In the data rows, 50 means zero.
Some points, each followed by its number:
array([20, 99, 25, 64, 60, 96, 88, 79, 44, 99, 46, 78, 99, 25, 63, 20]) 0
array([74, 0, 56, 33, 38, 0, 96, 48, 68, 40, 99, 58, 36, 78, 22, 99]) 1
array([51, 47, 51, 49, 50, 48, 44, 48, 48, 45, 49, 45, 45, 52, 48, 50]) 2
array([41, 91, 35, 52, 62, 83, 69, 65, 51, 84, 37, 71, 91, 34, 74, 21]) 3
array([62, 24, 57, 45, 45, 25, 57, 44, 56, 36, 66, 45, 31, 62, 35, 74]) 4
array([61, 35, 58, 45, 44, 36, 36, 41, 53, 35, 50, 43, 37, 58, 39, 59]) 5
array([50, 47, 39, 40, 58, 53, 96, 65, 62, 72, 71, 68, 64, 53, 45, 69]) 6
array([47, 36, 38, 44, 46, 26, 99, 56, 74, 75, 99, 78, 61, 56, 26, 95]) 7
array([29, 95, 37, 61, 56, 92, 48, 60, 42, 75, 31, 59, 80, 32, 69, 15]) 8
array([60, 26, 58, 46, 48, 29, 42, 42, 52, 30, 56, 39, 28, 62, 37, 68]) 9
array([38, 81, 47, 59, 55, 82, 18, 53, 36, 55, 21, 43, 63, 35, 75, 6]) 10
array([52, 55, 56, 53, 50, 58, 11, 43, 39, 35, 28, 31, 38, 47, 61, 28]) 11
array([57, 40, 60, 50, 46, 43, 23, 42, 45, 33, 42, 36, 35, 51, 51, 44]) 12
array([60, 30, 57, 46, 47, 32, 46, 44, 52, 38, 56, 42, 31, 57, 43, 64]) 13
array([53, 50, 52, 56, 49, 54, 35, 49, 41, 46, 46, 43, 47, 48, 50, 37]) 14
array([44, 67, 52, 55, 52, 66, 15, 48, 39, 45, 25, 38, 49, 40, 65, 21]) 15
array([16, 99, 22, 60, 59, 99, 90, 76, 50, 99, 45, 85, 99, 21, 72, 17]) 16
array([58, 38, 66, 50, 47, 42, 0, 34, 39, 15, 33, 22, 21, 55, 54, 34]) 17
array([65, 15, 56, 41, 45, 15, 77, 45, 61, 40, 79, 52, 32, 66, 26, 91]) 18
array([60, 27, 59, 47, 47, 30, 41, 42, 51, 30, 56, 39, 28, 60, 38, 65]) 19
array([55, 47, 57, 46, 46, 48, 20, 36, 40, 32, 38, 36, 35, 54, 53, 36]) 20
array([56, 42, 45, 44, 46, 39, 95, 57, 57, 71, 78, 69, 59, 52, 44, 72]) 21
array([76, 2, 54, 30, 38, 0, 99, 48, 69, 56, 99, 71, 37, 70, 19, 99]) 22
array([42, 64, 34, 50, 51, 60, 99, 66, 60, 89, 73, 80, 81, 45, 47, 64]) 23
array([55, 41, 57, 48, 49, 42, 29, 44, 47, 32, 45, 38, 37, 55, 51, 46]) 24
array([45, 58, 44, 50, 52, 56, 69, 56, 53, 63, 56, 59, 62, 47, 49, 54]) 25
array([45, 61, 50, 51, 50, 60, 35, 45, 44, 47, 38, 45, 51, 48, 54, 36]) 26
array([45, 62, 46, 52, 52, 61, 45, 56, 47, 55, 44, 53, 63, 46, 63, 35]) 27
array([60, 27, 65, 49, 47, 28, 21, 38, 48, 17, 45, 30, 17, 59, 38, 61]) 28
array([56, 35, 54, 50, 47, 42, 44, 41, 46, 38, 48, 42, 37, 55, 43, 58]) 29
array([55, 36, 55, 51, 47, 44, 35, 39, 45, 35, 45, 39, 35, 55, 45, 54]) 30
array([35, 74, 34, 52, 55, 73, 99, 68, 55, 99, 66, 85, 91, 36, 62, 54]) 31
array([50, 48, 52, 49, 54, 51, 41, 51, 50, 44, 46, 45, 45, 52, 51, 48]) 32
array([85, 0, 87, 41, 40, 0, 0, 15, 47, 0, 56, 1, 0, 82, 21, 81]) 33
array([54, 36, 63, 53, 50, 42, 1, 36, 44, 13, 31, 22, 20, 58, 46, 44]) 34
array([42, 54, 48, 54, 54, 60, 59, 52, 51, 61, 48, 55, 55, 48, 54, 53]) 35
array([51, 58, 59, 52, 51, 51, 3, 43, 51, 22, 26, 36, 40, 50, 51, 36]) 36
array([32, 87, 41, 48, 52, 69, 71, 59, 49, 77, 40, 71, 74, 28, 55, 46]) 37
array([55, 43, 52, 49, 46, 43, 54, 46, 50, 50, 57, 49, 44, 53, 46, 55]) 38
array([67, 21, 61, 47, 46, 23, 39, 38, 54, 23, 57, 37, 25, 65, 37, 67]) 39
array([56, 31, 55, 48, 49, 36, 64, 45, 53, 49, 64, 51, 39, 57, 44, 69]) 40
array([49, 58, 47, 50, 49, 52, 54, 53, 47, 59, 50, 53, 56, 45, 58, 43]) 41
array([46, 54, 61, 58, 53, 60, 0, 38, 37, 15, 14, 18, 28, 50, 60, 20]) 42
array([49, 56, 46, 50, 50, 54, 63, 54, 50, 61, 55, 57, 59, 47, 53, 48]) 43
array([26, 91, 29, 57, 58, 87, 99, 70, 54, 99, 56, 84, 99, 33, 64, 41]) 44
array([57, 42, 64, 43, 45, 34, 18, 38, 46, 26, 42, 35, 28, 51, 48, 47]) 45
array([57, 31, 65, 52, 49, 37, 4, 36, 47, 12, 36, 22, 16, 60, 44, 49]) 46
array([43, 63, 48, 55, 51, 62, 33, 50, 46, 48, 36, 48, 55, 45, 56, 38]) 47
array([47, 54, 60, 56, 47, 59, 0, 43, 35, 19, 4, 26, 40, 43, 66, 17]) 48
array([47, 53, 48, 50, 51, 52, 55, 53, 52, 54, 51, 54, 56, 49, 49, 52]) 49
array([57, 40, 70, 54, 47, 46, 0, 28, 34, 0, 15, 6, 8, 55, 59, 21]) 50
array([54, 40, 47, 48, 48, 39, 79, 54, 57, 58, 67, 60, 51, 54, 40, 70]) 51
array([57, 50, 49, 52, 48, 48, 65, 54, 52, 62, 62, 57, 61, 49, 43, 52]) 52
array([47, 53, 48, 55, 52, 57, 14, 54, 46, 29, 32, 42, 58, 55, 68, 26]) 53
array([54, 61, 59, 59, 54, 61, 0, 38, 33, 22, 12, 25, 37, 47, 72, 7]) 54
array([43, 71, 41, 51, 52, 66, 68, 60, 50, 76, 51, 65, 73, 39, 61, 38]) 55
array([42, 70, 39, 52, 53, 66, 74, 59, 54, 74, 53, 65, 72, 43, 54, 46]) 56
array([51, 43, 57, 52, 50, 46, 26, 44, 47, 33, 41, 35, 34, 54, 48, 47]) 57
array([47, 60, 44, 49, 50, 56, 67, 56, 51, 66, 55, 61, 64, 44, 55, 47]) 58
array([48, 53, 47, 52, 51, 53, 58, 53, 50, 56, 53, 54, 55, 48, 51, 50]) 59
array([66, 22, 58, 40, 44, 17, 69, 45, 56, 40, 72, 52, 31, 59, 32, 81]) 60
array([62, 13, 62, 49, 48, 23, 37, 38, 54, 20, 58, 33, 13, 66, 30, 75]) 61
array([63, 28, 58, 48, 48, 30, 42, 41, 53, 28, 55, 41, 31, 61, 41, 63]) 62
array([64, 31, 64, 46, 47, 36, 3, 34, 41, 17, 30, 19, 17, 59, 48, 46]) 63
array([46, 63, 60, 54, 50, 62, 0, 38, 35, 26, 18, 26, 37, 46, 67, 15]) 64
array([28, 98, 38, 48, 51, 72, 84, 62, 49, 87, 41, 81, 82, 21, 53, 49]) 65
array([44, 60, 56, 61, 52, 67, 3, 46, 39, 31, 22, 31, 39, 46, 61, 21]) 66
array([78, 4, 74, 39, 39, 7, 13, 28, 45, 2, 57, 22, 2, 70, 37, 63]) 67
array([37, 85, 35, 53, 52, 75, 79, 67, 49, 90, 51, 74, 87, 32, 66, 32]) 68
array([57, 38, 59, 47, 52, 45, 24, 45, 47, 31, 44, 34, 32, 54, 52, 43]) 69
array([43, 70, 34, 48, 51, 62, 99, 67, 56, 96, 70, 81, 84, 39, 57, 54]) 70
array([33, 91, 38, 56, 56, 84, 59, 65, 43, 81, 37, 65, 83, 30, 72, 21]) 71
array([65, 11, 51, 47, 43, 21, 80, 48, 59, 44, 77, 53, 35, 60, 29, 91]) 72
array([60, 17, 64, 48, 48, 27, 35, 36, 53, 23, 54, 32, 16, 65, 36, 71]) 73
array([50, 56, 47, 51, 51, 53, 53, 53, 49, 55, 46, 55, 59, 47, 56, 44]) 74
array([45, 61, 40, 46, 57, 63, 78, 62, 54, 72, 55, 63, 68, 46, 53, 52]) 75
array([53, 43, 54, 50, 49, 44, 42, 46, 50, 40, 49, 43, 41, 54, 47, 52]) 76
array([66, 17, 48, 35, 45, 13, 99, 55, 71, 64, 99, 72, 47, 66, 22, 99]) 77
array([43, 60, 39, 46, 56, 61, 99, 62, 57, 88, 65, 77, 77, 44, 58, 59]) 78
array([60, 25, 65, 49, 48, 31, 10, 34, 46, 12, 42, 23, 15, 62, 41, 53]) 79
array([46, 53, 51, 53, 50, 54, 29, 50, 48, 42, 36, 45, 49, 48, 52, 43]) 80
array([56, 37, 41, 42, 47, 31, 99, 60, 66, 79, 93, 79, 65, 55, 33, 92]) 81
array([40, 69, 36, 52, 53, 63, 88, 63, 56, 79, 62, 72, 75, 42, 49, 52]) 82
array([59, 27, 52, 44, 46, 26, 62, 47, 58, 41, 62, 48, 35, 61, 34, 78]) 83
array([7, 99, 26, 72, 67, 99, 22, 76, 29, 99, 0, 63, 99, 8, 99, 0]) 84
array([36, 80, 36, 52, 54, 79, 71, 59, 48, 80, 46, 68, 80, 38, 62, 34]) 85
array([56, 32, 64, 52, 48, 39, 0, 32, 44, 11, 33, 20, 16, 61, 45, 46]) 86
array([61, 27, 59, 47, 44, 29, 35, 41, 51, 30, 51, 38, 28, 57, 41, 64]) 87
array([25, 86, 39, 63, 61, 92, 51, 60, 46, 78, 27, 60, 74, 33, 71, 27]) 88
array([58, 30, 54, 47, 47, 31, 54, 46, 55, 38, 62, 47, 38, 60, 39, 69]) 89
array([54, 43, 45, 44, 48, 39, 87, 55, 59, 64, 74, 64, 57, 53, 41, 72]) 90
array([53, 41, 45, 45, 48, 37, 89, 56, 58, 62, 74, 64, 56, 55, 38, 73]) 91
Which three points above are nearest to each new point by angle? Their numbers follow each, nearest first.
array([49, 55, 50, 50, 51, 55, 44, 52, 47, 53, 45, 49, 53, 47, 57, 41]) 10 27 15
array([83, 0, 70, 34, 38, 0, 64, 33, 61, 16, 88, 38, 1, 78, 15, 99]) 4 89 60
array([38, 83, 42, 53, 54, 79, 46, 59, 42, 71, 36, 57, 75, 34, 72, 16]) 8 71 27
array([64, 18, 46, 39, 45, 14, 99, 54, 68, 61, 96, 69, 46, 65, 22, 99]) 77 22 51
array([60, 41, 79, 55, 49, 50, 0, 22, 30, 0, 0, 0, 0, 54, 63, 6]) 50 42 17
array([55, 42, 67, 53, 49, 48, 0, 33, 35, 10, 21, 14, 16, 52, 59, 24]) 50 17 20
array([70, 25, 70, 48, 47, 31, 0, 28, 49, 8, 40, 21, 13, 64, 39, 49]) 79 46 24
array([66, 36, 55, 46, 49, 33, 42, 43, 49, 36, 47, 43, 40, 58, 52, 52]) 67 62 39
array([83, 0, 56, 28, 36, 0, 99, 47, 71, 52, 99, 69, 30, 74, 14, 99]) 22 1 18
array([49, 47, 35, 47, 49, 43, 99, 67, 64, 73, 78, 77, 78, 55, 47, 72]) 6 21 90
array([50, 50, 65, 41, 45, 27, 33, 42, 52, 27, 43, 45, 25, 44, 36, 67]) 28 87 45
array([45, 57, 54, 56, 52, 61, 13, 45, 43, 35, 28, 35, 41, 48, 58, 30]) 66 64 11
array([64, 24, 52, 46, 47, 22, 70, 46, 61, 40, 72, 53, 38, 63, 35, 78]) 18 1 60
array([31, 85, 44, 60, 60, 85, 26, 58, 40, 58, 22, 47, 69, 35, 68, 13]) 10 47 84
array([47, 60, 53, 52, 52, 60, 30, 49, 43, 47, 36, 42, 50, 45, 61, 32]) 15 26 66
array([58, 40, 72, 58, 51, 46, 0, 25, 32, 0, 5, 2, 6, 55, 61, 15]) 50 17 42
array([49, 49, 55, 54, 47, 50, 16, 46, 47, 33, 32, 38, 44, 49, 49, 40]) 36 80 42
array([42, 73, 49, 56, 52, 72, 23, 52, 39, 53, 27, 44, 58, 38, 68, 17]) 10 47 15
array([46, 55, 50, 53, 52, 56, 34, 48, 47, 43, 40, 43, 48, 49, 53, 40]) 66 64 80
array([40, 78, 36, 40, 44, 49, 99, 58, 59, 97, 76, 96, 81, 35, 36, 81]) 23 25 70
array([46, 53, 49, 53, 52, 54, 47, 51, 50, 50, 47, 49, 51, 49, 51, 47]) 47 10 84
array([35, 84, 42, 56, 55, 79, 47, 59, 42, 69, 34, 58, 73, 33, 68, 22]) 8 71 88
array([54, 38, 66, 57, 50, 47, 0, 34, 39, 5, 21, 13, 14, 56, 52, 30]) 50 17 34
array([24, 80, 43, 61, 62, 86, 47, 54, 47, 72, 31, 56, 70, 37, 72, 29]) 88 8 84
array([38, 74, 43, 57, 55, 75, 45, 56, 45, 62, 36, 54, 66, 40, 61, 29]) 8 88 84
array([54, 41, 51, 47, 48, 35, 62, 48, 56, 46, 62, 53, 45, 55, 39, 68]) 18 1 72
array([43, 59, 53, 60, 54, 68, 11, 46, 39, 37, 22, 33, 44, 43, 62, 26]) 66 15 64
array([43, 69, 34, 49, 51, 64, 99, 67, 54, 94, 68, 80, 86, 37, 57, 53]) 70 31 43
array([55, 43, 65, 54, 48, 50, 0, 34, 36, 11, 19, 16, 20, 53, 58, 24]) 50 17 42
array([90, 0, 99, 44, 40, 0, 0, 0, 38, 0, 24, 0, 0, 96, 14, 71]) 33 76 5
array([47, 45, 46, 56, 52, 50, 30, 55, 54, 29, 47, 45, 56, 59, 55, 44]) 53 36 32
array([32, 87, 37, 61, 57, 87, 50, 62, 42, 75, 32, 58, 80, 32, 68, 19]) 8 71 88
array([48, 59, 52, 54, 51, 58, 29, 48, 43, 46, 36, 41, 48, 45, 59, 32]) 15 66 64
array([48, 52, 52, 53, 50, 53, 38, 48, 49, 44, 44, 46, 47, 50, 52, 45]) 66 42 64
array([30, 89, 39, 50, 49, 86, 40, 36, 33, 66, 23, 57, 70, 43, 64, 17]) 8 88 10
array([55, 43, 46, 48, 47, 44, 79, 55, 54, 64, 67, 62, 57, 49, 48, 64]) 21 90 91
array([53, 46, 45, 43, 48, 42, 91, 57, 58, 71, 75, 68, 62, 51, 45, 66]) 21 90 91
array([41, 67, 47, 56, 53, 68, 34, 53, 45, 51, 34, 46, 56, 43, 60, 31]) 10 47 26
array([49, 52, 54, 51, 52, 55, 21, 45, 44, 37, 37, 36, 41, 48, 58, 34]) 11 64 42
array([54, 40, 48, 50, 50, 41, 65, 52, 56, 52, 60, 54, 48, 55, 42, 65]) 77 51 22
array([40, 73, 52, 57, 53, 73, 10, 48, 38, 44, 21, 36, 51, 38, 68, 15]) 15 26 47
array([36, 58, 55, 60, 56, 68, 9, 43, 42, 38, 21, 33, 39, 45, 62, 33]) 66 80 64
array([62, 26, 64, 49, 47, 33, 10, 35, 44, 14, 37, 21, 14, 61, 41, 54]) 79 46 63
array([77, 0, 50, 31, 39, 0, 99, 53, 82, 59, 99, 79, 35, 78, 0, 99]) 22 77 1
array([50, 48, 49, 50, 50, 48, 53, 50, 51, 50, 52, 50, 49, 51, 48, 53]) 72 77 18
array([53, 47, 51, 48, 49, 47, 52, 50, 49, 51, 53, 50, 49, 50, 52, 51]) 38 22 40
array([49, 56, 51, 48, 51, 56, 39, 48, 45, 50, 41, 44, 51, 48, 57, 40]) 15 26 10
array([37, 78, 19, 48, 52, 66, 99, 82, 67, 99, 95, 99, 99, 36, 48, 76]) 23 70 25
array([54, 45, 55, 49, 48, 45, 35, 46, 48, 40, 46, 42, 40, 51, 51, 46]) 12 24 17
array([49, 50, 42, 43, 53, 48, 87, 61, 59, 69, 71, 66, 64, 49, 46, 63]) 6 21 23
array([50, 52, 43, 55, 51, 56, 73, 56, 54, 63, 62, 63, 59, 49, 44, 56]) 23 25 6
array([60, 37, 55, 39, 50, 37, 59, 49, 52, 47, 65, 49, 39, 55, 47, 58]) 60 1 38
array([54, 67, 34, 49, 55, 61, 99, 65, 75, 97, 81, 91, 92, 48, 37, 68]) 23 70 25
array([37, 77, 52, 62, 56, 80, 0, 45, 34, 36, 6, 28, 48, 40, 73, 3]) 15 26 66
array([58, 41, 54, 46, 44, 42, 44, 48, 54, 46, 51, 50, 48, 53, 44, 57]) 5 39 87
array([56, 36, 56, 51, 51, 43, 33, 44, 49, 32, 45, 38, 35, 55, 46, 53]) 79 76 28
array([55, 36, 42, 42, 47, 32, 99, 59, 65, 75, 91, 77, 62, 56, 33, 89]) 81 90 7
array([53, 42, 34, 40, 46, 34, 99, 66, 69, 90, 94, 88, 73, 53, 35, 93]) 81 7 21
array([36, 78, 39, 56, 55, 76, 59, 60, 48, 73, 41, 61, 74, 38, 61, 32]) 71 3 85
array([62, 29, 60, 46, 46, 33, 34, 42, 46, 30, 54, 37, 30, 56, 48, 51]) 67 76 87
array([36, 74, 39, 59, 55, 74, 64, 63, 46, 74, 43, 59, 76, 37, 56, 38]) 0 16 85
array([47, 63, 51, 54, 51, 65, 23, 49, 40, 46, 31, 42, 50, 44, 63, 23]) 15 26 10
array([45, 60, 38, 52, 51, 55, 99, 63, 59, 82, 71, 74, 74, 45, 44, 66]) 23 25 78
array([38, 80, 43, 58, 54, 78, 40, 56, 41, 64, 33, 54, 68, 37, 67, 20]) 8 27 84
array([46, 54, 47, 50, 49, 52, 54, 54, 52, 54, 50, 54, 57, 49, 48, 52]) 49 82 25
array([76, 4, 54, 32, 39, 0, 99, 50, 69, 59, 99, 70, 38, 69, 20, 99]) 22 77 1
array([89, 0, 74, 31, 35, 0, 60, 29, 62, 10, 92, 34, 0, 81, 14, 99]) 4 89 13
array([47, 60, 49, 52, 51, 58, 44, 52, 46, 54, 44, 49, 55, 45, 57, 38]) 10 27 84
array([47, 61, 53, 49, 54, 64, 20, 50, 40, 46, 28, 37, 48, 44, 65, 26]) 15 66 26
array([36, 67, 38, 53, 55, 70, 99, 65, 55, 96, 64, 80, 82, 38, 61, 54]) 31 70 78
array([52, 41, 48, 49, 50, 43, 50, 52, 55, 43, 55, 51, 49, 56, 49, 57]) 89 83 4
array([40, 58, 50, 56, 55, 64, 46, 50, 48, 54, 41, 50, 52, 47, 55, 44]) 88 84 8
array([49, 51, 53, 52, 50, 52, 32, 45, 47, 40, 40, 41, 42, 51, 52, 42]) 42 11 36
array([33, 84, 40, 59, 57, 82, 44, 59, 45, 68, 31, 56, 73, 36, 68, 21]) 8 88 84
array([56, 51, 63, 59, 52, 54, 0, 33, 34, 10, 11, 16, 27, 52, 68, 13]) 42 54 11
array([62, 23, 49, 37, 44, 18, 99, 53, 65, 61, 92, 67, 48, 63, 26, 97]) 77 51 22
array([40, 79, 41, 52, 54, 78, 54, 60, 43, 76, 36, 59, 75, 36, 70, 24]) 71 8 3
array([50, 50, 46, 48, 51, 48, 73, 56, 55, 62, 62, 60, 58, 50, 47, 60]) 6 21 90
array([41, 77, 43, 55, 54, 74, 45, 57, 46, 65, 37, 55, 71, 39, 67, 24]) 8 27 71
array([49, 51, 51, 53, 51, 53, 41, 50, 49, 45, 45, 46, 48, 50, 50, 45]) 66 42 80
array([60, 33, 53, 41, 45, 32, 72, 49, 56, 52, 71, 56, 44, 57, 39, 71]) 22 1 77
array([14, 99, 45, 73, 65, 99, 0, 54, 25, 55, 0, 33, 72, 22, 97, 0]) 10 47 15
array([45, 55, 50, 56, 53, 59, 34, 48, 47, 44, 38, 44, 46, 49, 53, 41]) 66 80 15
array([44, 53, 54, 49, 51, 56, 46, 45, 45, 55, 46, 49, 49, 47, 58, 46]) 10 26 15
array([56, 44, 53, 44, 50, 45, 37, 44, 47, 43, 39, 36, 38, 54, 51, 52]) 63 2 86
array([69, 13, 60, 41, 42, 14, 62, 41, 56, 35, 76, 45, 25, 65, 32, 82]) 4 89 60
array([52, 42, 48, 48, 50, 43, 68, 53, 54, 53, 61, 54, 50, 53, 43, 63]) 51 91 77
array([64, 25, 64, 47, 45, 30, 15, 35, 46, 20, 45, 26, 17, 59, 44, 53]) 79 76 28
array([51, 27, 56, 48, 52, 37, 75, 45, 55, 58, 64, 57, 38, 56, 46, 78]) 40 72 22
array([28, 99, 39, 57, 53, 99, 15, 49, 27, 70, 8, 51, 84, 29, 87, 0]) 10 27 84
array([10, 99, 9, 61, 64, 99, 99, 91, 52, 99, 50, 99, 99, 15, 81, 16]) 16 0 68
array([45, 50, 59, 53, 52, 53, 21, 43, 45, 34, 33, 36, 35, 50, 52, 43]) 42 36 50
array([20, 99, 28, 63, 61, 99, 59, 72, 42, 94, 24, 71, 99, 22, 80, 4]) 71 8 88
array([53, 51, 43, 43, 50, 48, 92, 61, 55, 74, 71, 70, 68, 48, 48, 61]) 6 23 21
array([45, 56, 43, 49, 56, 57, 86, 59, 55, 77, 62, 70, 68, 45, 58, 58]) 78 70 23
array([41, 61, 33, 47, 49, 55, 99, 69, 61, 86, 66, 83, 87, 43, 44, 68]) 23 25 78
array([60, 31, 47, 41, 46, 29, 86, 51, 60, 57, 75, 59, 46, 58, 34, 81]) 77 51 22
array([56, 36, 48, 49, 48, 37, 80, 53, 57, 56, 70, 58, 49, 55, 37, 74]) 51 77 91
array([58, 36, 52, 43, 44, 35, 81, 49, 58, 57, 75, 58, 49, 58, 34, 75]) 77 51 22
array([61, 32, 57, 49, 48, 33, 24, 42, 47, 20, 43, 38, 37, 61, 55, 48]) 24 79 46
array([67, 25, 43, 36, 42, 17, 99, 61, 67, 84, 99, 83, 60, 57, 33, 99]) 81 7 90
array([47, 49, 51, 54, 53, 53, 54, 48, 51, 52, 50, 52, 48, 51, 50, 54]) 35 6 78
array([49, 52, 52, 52, 50, 55, 33, 43, 44, 40, 38, 41, 43, 52, 51, 42]) 42 11 64
array([48, 55, 51, 53, 52, 56, 35, 49, 46, 44, 40, 45, 49, 49, 55, 40]) 66 15 64
array([51, 54, 52, 47, 50, 54, 42, 48, 45, 51, 42, 44, 51, 48, 56, 42]) 15 26 64
array([38, 60, 53, 58, 56, 68, 22, 47, 43, 44, 27, 40, 48, 45, 61, 33]) 15 66 26
array([37, 67, 47, 66, 55, 64, 41, 59, 37, 55, 44, 43, 75, 43, 42, 30]) 8 84 27
array([59, 34, 56, 44, 44, 33, 45, 41, 50, 40, 57, 43, 34, 56, 45, 58]) 13 39 19
array([51, 49, 55, 54, 51, 53, 23, 44, 45, 36, 37, 36, 39, 50, 53, 40]) 42 11 36
array([77, 0, 63, 36, 39, 0, 68, 39, 60, 29, 83, 43, 15, 70, 24, 94]) 4 89 60
array([46, 72, 15, 40, 52, 63, 99, 84, 72, 99, 99, 99, 99, 40, 43, 87]) 23 25 70
array([47, 53, 51, 53, 51, 54, 38, 49, 48, 45, 42, 45, 48, 50, 52, 43]) 66 80 64
array([41, 63, 65, 67, 55, 75, 0, 32, 27, 0, 0, 0, 19, 46, 69, 0]) 42 54 64
array([29, 89, 39, 63, 58, 90, 36, 60, 40, 69, 23, 53, 79, 31, 71, 13]) 8 84 88
array([6, 99, 11, 56, 63, 99, 99, 81, 41, 99, 32, 99, 99, 15, 84, 5]) 16 0 85
array([57, 34, 73, 54, 48, 43, 0, 27, 33, 0, 11, 2, 4, 57, 55, 23]) 50 17 57
array([35, 80, 47, 54, 58, 78, 28, 57, 44, 55, 25, 48, 62, 36, 67, 21]) 10 47 84
array([37, 82, 49, 58, 55, 80, 13, 50, 36, 51, 20, 42, 61, 36, 75, 7]) 10 47 15
array([62, 22, 48, 41, 45, 20, 99, 54, 65, 61, 91, 67, 46, 62, 26, 97]) 77 51 22
array([31, 83, 44, 60, 57, 83, 25, 56, 41, 55, 22, 46, 65, 37, 68, 14]) 10 47 84
array([46, 56, 48, 54, 51, 57, 46, 51, 49, 51, 46, 48, 52, 48, 52, 43]) 10 47 8
array([62, 32, 61, 47, 47, 37, 16, 37, 43, 25, 38, 25, 23, 58, 48, 49]) 63 46 79
array([55, 38, 57, 51, 48, 41, 31, 43, 48, 32, 46, 37, 32, 56, 45, 52]) 79 76 28
array([34, 84, 44, 60, 55, 82, 30, 57, 42, 62, 25, 50, 68, 35, 68, 15]) 10 8 84
array([12, 99, 27, 70, 61, 99, 28, 74, 37, 84, 1, 64, 99, 18, 87, 0]) 84 8 88
array([51, 46, 56, 58, 50, 55, 10, 42, 41, 28, 28, 28, 34, 48, 54, 36]) 42 11 50
array([53, 38, 57, 49, 48, 39, 29, 41, 51, 31, 51, 37, 33, 55, 47, 49]) 79 76 46
array([45, 58, 52, 54, 52, 59, 28, 47, 45, 43, 36, 41, 46, 47, 56, 36]) 66 64 15
array([60, 34, 50, 35, 57, 40, 73, 58, 61, 54, 70, 57, 49, 57, 47, 65]) 77 22 51
array([33, 95, 43, 58, 55, 91, 21, 58, 36, 67, 16, 48, 74, 28, 83, 0]) 10 27 84
array([44, 68, 45, 53, 52, 67, 52, 56, 46, 66, 44, 55, 64, 40, 62, 33]) 71 8 3
array([51, 52, 63, 54, 50, 57, 0, 37, 35, 19, 18, 21, 28, 50, 62, 19]) 42 11 64
array([42, 70, 45, 55, 55, 68, 41, 54, 45, 55, 34, 49, 60, 42, 62, 31]) 10 8 27
array([53, 55, 51, 50, 50, 53, 47, 50, 50, 52, 48, 50, 53, 48, 52, 44]) 10 27 8
array([52, 52, 48, 51, 52, 51, 47, 52, 49, 50, 44, 51, 55, 48, 58, 43]) 27 10 74
array([49, 50, 45, 49, 50, 49, 70, 55, 54, 61, 60, 60, 58, 50, 48, 58]) 6 23 21
array([68, 19, 47, 35, 41, 11, 99, 55, 65, 65, 97, 72, 48, 59, 30, 99]) 77 22 51
array([55, 44, 52, 48, 48, 44, 52, 48, 51, 50, 55, 49, 44, 52, 49, 53]) 38 4 60
array([14, 99, 34, 70, 64, 99, 8, 67, 26, 82, 0, 53, 97, 13, 99, 0]) 84 27 10
array([62, 24, 66, 49, 48, 30, 9, 34, 46, 10, 41, 21, 14, 63, 41, 56]) 79 76 28
array([49, 57, 36, 45, 50, 52, 99, 64, 60, 88, 77, 78, 77, 47, 45, 68]) 23 78 6
array([53, 41, 50, 46, 50, 42, 65, 50, 54, 52, 63, 53, 47, 54, 44, 62]) 77 22 51
array([50, 48, 50, 50, 50, 48, 57, 51, 52, 51, 54, 51, 50, 51, 47, 55]) 51 91 90
array([53, 46, 54, 47, 51, 47, 40, 49, 50, 43, 49, 44, 43, 51, 51, 48]) 69 24 45
array([46, 62, 49, 52, 51, 60, 39, 51, 45, 53, 41, 49, 56, 44, 60, 34]) 10 47 27
array([59, 27, 77, 58, 50, 41, 0, 22, 36, 0, 8, 0, 0, 62, 47, 31]) 50 57 34
array([47, 48, 54, 57, 52, 54, 19, 43, 46, 31, 37, 35, 36, 51, 49, 39]) 42 36 34
array([57, 40, 63, 51, 47, 43, 4, 38, 42, 22, 35, 26, 25, 54, 53, 36]) 17 12 34
array([58, 32, 38, 39, 45, 27, 99, 63, 69, 81, 97, 83, 66, 57, 30, 98]) 81 7 90
array([22, 99, 20, 67, 66, 99, 62, 75, 43, 99, 21, 88, 99, 14, 89, 0]) 71 3 88
array([75, 0, 56, 45, 45, 4, 88, 42, 63, 29, 93, 55, 16, 77, 9, 99]) 18 60 72
array([80, 0, 85, 44, 41, 0, 0, 14, 45, 0, 44, 0, 0, 77, 29, 73]) 33 76 67
array([43, 67, 37, 48, 51, 58, 98, 65, 57, 87, 68, 76, 79, 41, 54, 53]) 70 78 82
array([45, 57, 39, 52, 51, 55, 60, 58, 57, 55, 52, 61, 71, 55, 55, 49]) 49 56 44
array([85, 0, 88, 42, 38, 0, 0, 10, 52, 0, 56, 0, 0, 90, 10, 90]) 33 5 87
array([38, 81, 48, 63, 55, 81, 17, 54, 34, 54, 23, 41, 65, 35, 69, 8]) 10 47 15
array([50, 42, 84, 64, 53, 59, 0, 14, 17, 0, 0, 0, 0, 55, 71, 0]) 50 42 20
array([47, 64, 49, 52, 51, 62, 38, 52, 43, 54, 40, 48, 56, 43, 61, 30]) 10 47 27
array([63, 27, 58, 46, 46, 28, 53, 43, 53, 38, 62, 43, 31, 58, 39, 69]) 4 89 13
array([58, 41, 54, 47, 47, 42, 50, 48, 47, 47, 56, 47, 43, 52, 50, 52]) 13 38 39
array([30, 80, 30, 51, 58, 77, 99, 72, 56, 99, 69, 92, 99, 34, 67, 52]) 31 58 44
array([32, 70, 44, 58, 57, 75, 47, 52, 48, 64, 37, 54, 65, 41, 64, 35]) 88 8 84
array([33, 80, 40, 58, 55, 81, 46, 59, 44, 69, 34, 58, 74, 36, 67, 25]) 8 88 71
array([33, 82, 46, 60, 52, 78, 10, 51, 42, 47, 15, 43, 63, 38, 68, 18]) 47 10 26
array([55, 47, 49, 47, 47, 43, 68, 52, 51, 58, 63, 57, 51, 50, 48, 55]) 21 90 91
array([43, 58, 52, 57, 53, 62, 15, 47, 43, 34, 28, 35, 44, 48, 58, 30]) 66 64 80
array([41, 57, 59, 66, 54, 59, 0, 42, 31, 19, 14, 13, 40, 46, 49, 18]) 42 66 48
array([41, 52, 47, 55, 56, 61, 65, 54, 51, 62, 49, 57, 59, 47, 54, 53]) 35 59 31
array([57, 37, 57, 47, 47, 38, 39, 44, 49, 36, 52, 41, 36, 56, 46, 54]) 67 87 33
array([40, 58, 36, 51, 49, 48, 99, 61, 64, 81, 83, 74, 73, 46, 38, 67]) 23 6 25
array([48, 48, 53, 49, 57, 54, 36, 52, 50, 39, 44, 42, 44, 52, 51, 45]) 32 42 36
array([41, 72, 49, 56, 56, 75, 20, 53, 40, 50, 25, 41, 57, 40, 69, 16]) 10 47 15
